Look-ups in named tables: a row name and a column name give one cell, copied from the table.

vomiros:
,fosunil,tave,vedi,tepu
funov,1.533,0.151,-2.265,6.729
posizaf,9.583,-0.929,0.900,-9.197
vesekef,-3.538,0.877,-2.501,6.307
lek,-8.220,-0.195,4.590,-1.802
mar,-8.054,-0.309,4.677,-1.085
tefo,-4.086,0.712,-0.525,-0.936

tave of tefo = 0.712
vedi of mar = 4.677
tepu of vesekef = 6.307
tepu of lek = -1.802
vedi of tefo = -0.525
fosunil of posizaf = 9.583
fosunil of funov = 1.533
fosunil of tefo = -4.086
tepu of tefo = -0.936
fosunil of vesekef = -3.538
vedi of lek = 4.590
vedi of vesekef = -2.501
tave of posizaf = -0.929
fosunil of mar = -8.054
tave of lek = -0.195
vedi of funov = -2.265
tepu of posizaf = -9.197
tepu of funov = 6.729
fosunil of lek = -8.220
tave of mar = -0.309

degedar.tsv
	saveda	budek
minalo	153	129
vagon	91	144
tomis	14	36
sot	185	223
pide	83	35
fuzose	225	151
bifete	179	252

saveda of vagon = 91
budek of minalo = 129
saveda of sot = 185
budek of pide = 35
saveda of tomis = 14
saveda of fuzose = 225
budek of fuzose = 151
saveda of pide = 83
budek of tomis = 36
budek of sot = 223
saveda of bifete = 179
budek of vagon = 144
budek of bifete = 252
saveda of minalo = 153

zezab:
|  | bof | niv | zoz | fupiti | telote | mim | rasupup | nusena | tomezif |
|---|---|---|---|---|---|---|---|---|---|
| dab | 82 | 123 | 110 | 167 | 171 | 81 | 155 | 107 | 136 |
| kofinar | 103 | 88 | 93 | 140 | 101 | 180 | 72 | 122 | 159 |
| kul | 91 | 133 | 134 | 169 | 106 | 180 | 71 | 167 | 155 |
| big | 87 | 123 | 147 | 164 | 118 | 197 | 40 | 114 | 146 |

What is the telote of big in zezab? 118
What is the fupiti of big in zezab? 164
What is the bof of kofinar in zezab? 103
What is the fupiti of kul in zezab? 169
What is the zoz of dab in zezab? 110
What is the bof of dab in zezab? 82
What is the rasupup of big in zezab? 40
What is the telote of dab in zezab? 171
What is the niv of big in zezab? 123
What is the rasupup of kofinar in zezab? 72
What is the rasupup of dab in zezab? 155
What is the fupiti of kofinar in zezab? 140
What is the nusena of dab in zezab? 107
What is the zoz of kofinar in zezab? 93
What is the bof of kul in zezab? 91
What is the telote of kofinar in zezab? 101
What is the tomezif of big in zezab? 146
What is the zoz of kul in zezab? 134

pusomir:
|  | zasum | pon | dofu | pubu | ker | finina | gud | far | rukose | fakiduk |
|---|---|---|---|---|---|---|---|---|---|---|
| vegov | 679 | 612 | 721 | 830 | 749 | 822 | 475 | 544 | 854 | 679 |
| nasina | 724 | 579 | 910 | 663 | 405 | 626 | 551 | 770 | 583 | 516 |
| sufo | 638 | 786 | 784 | 675 | 753 | 823 | 827 | 635 | 523 | 570 |
| vena | 705 | 735 | 865 | 917 | 869 | 601 | 699 | 907 | 656 | 772 |
| busom | 681 | 757 | 814 | 575 | 591 | 644 | 602 | 740 | 640 | 666 |
| duvide | 745 | 793 | 549 | 647 | 363 | 528 | 520 | 654 | 565 | 447 |
| vasuni | 511 | 589 | 567 | 740 | 514 | 582 | 682 | 732 | 765 | 616 |
| bube | 575 | 608 | 599 | 586 | 570 | 582 | 620 | 736 | 467 | 589 |
| zupo | 620 | 660 | 582 | 598 | 857 | 728 | 794 | 458 | 537 | 528 |
| tuso | 153 | 580 | 270 | 623 | 774 | 773 | 860 | 742 | 905 | 657 |

What is the ker of busom in pusomir?
591
What is the dofu of tuso in pusomir?
270
What is the pon of vena in pusomir?
735
What is the pubu of sufo in pusomir?
675
What is the far of vegov in pusomir?
544
What is the fakiduk of vegov in pusomir?
679
What is the finina of nasina in pusomir?
626
What is the pon of sufo in pusomir?
786
What is the ker of vasuni in pusomir?
514
What is the rukose of zupo in pusomir?
537
What is the zasum of vegov in pusomir?
679

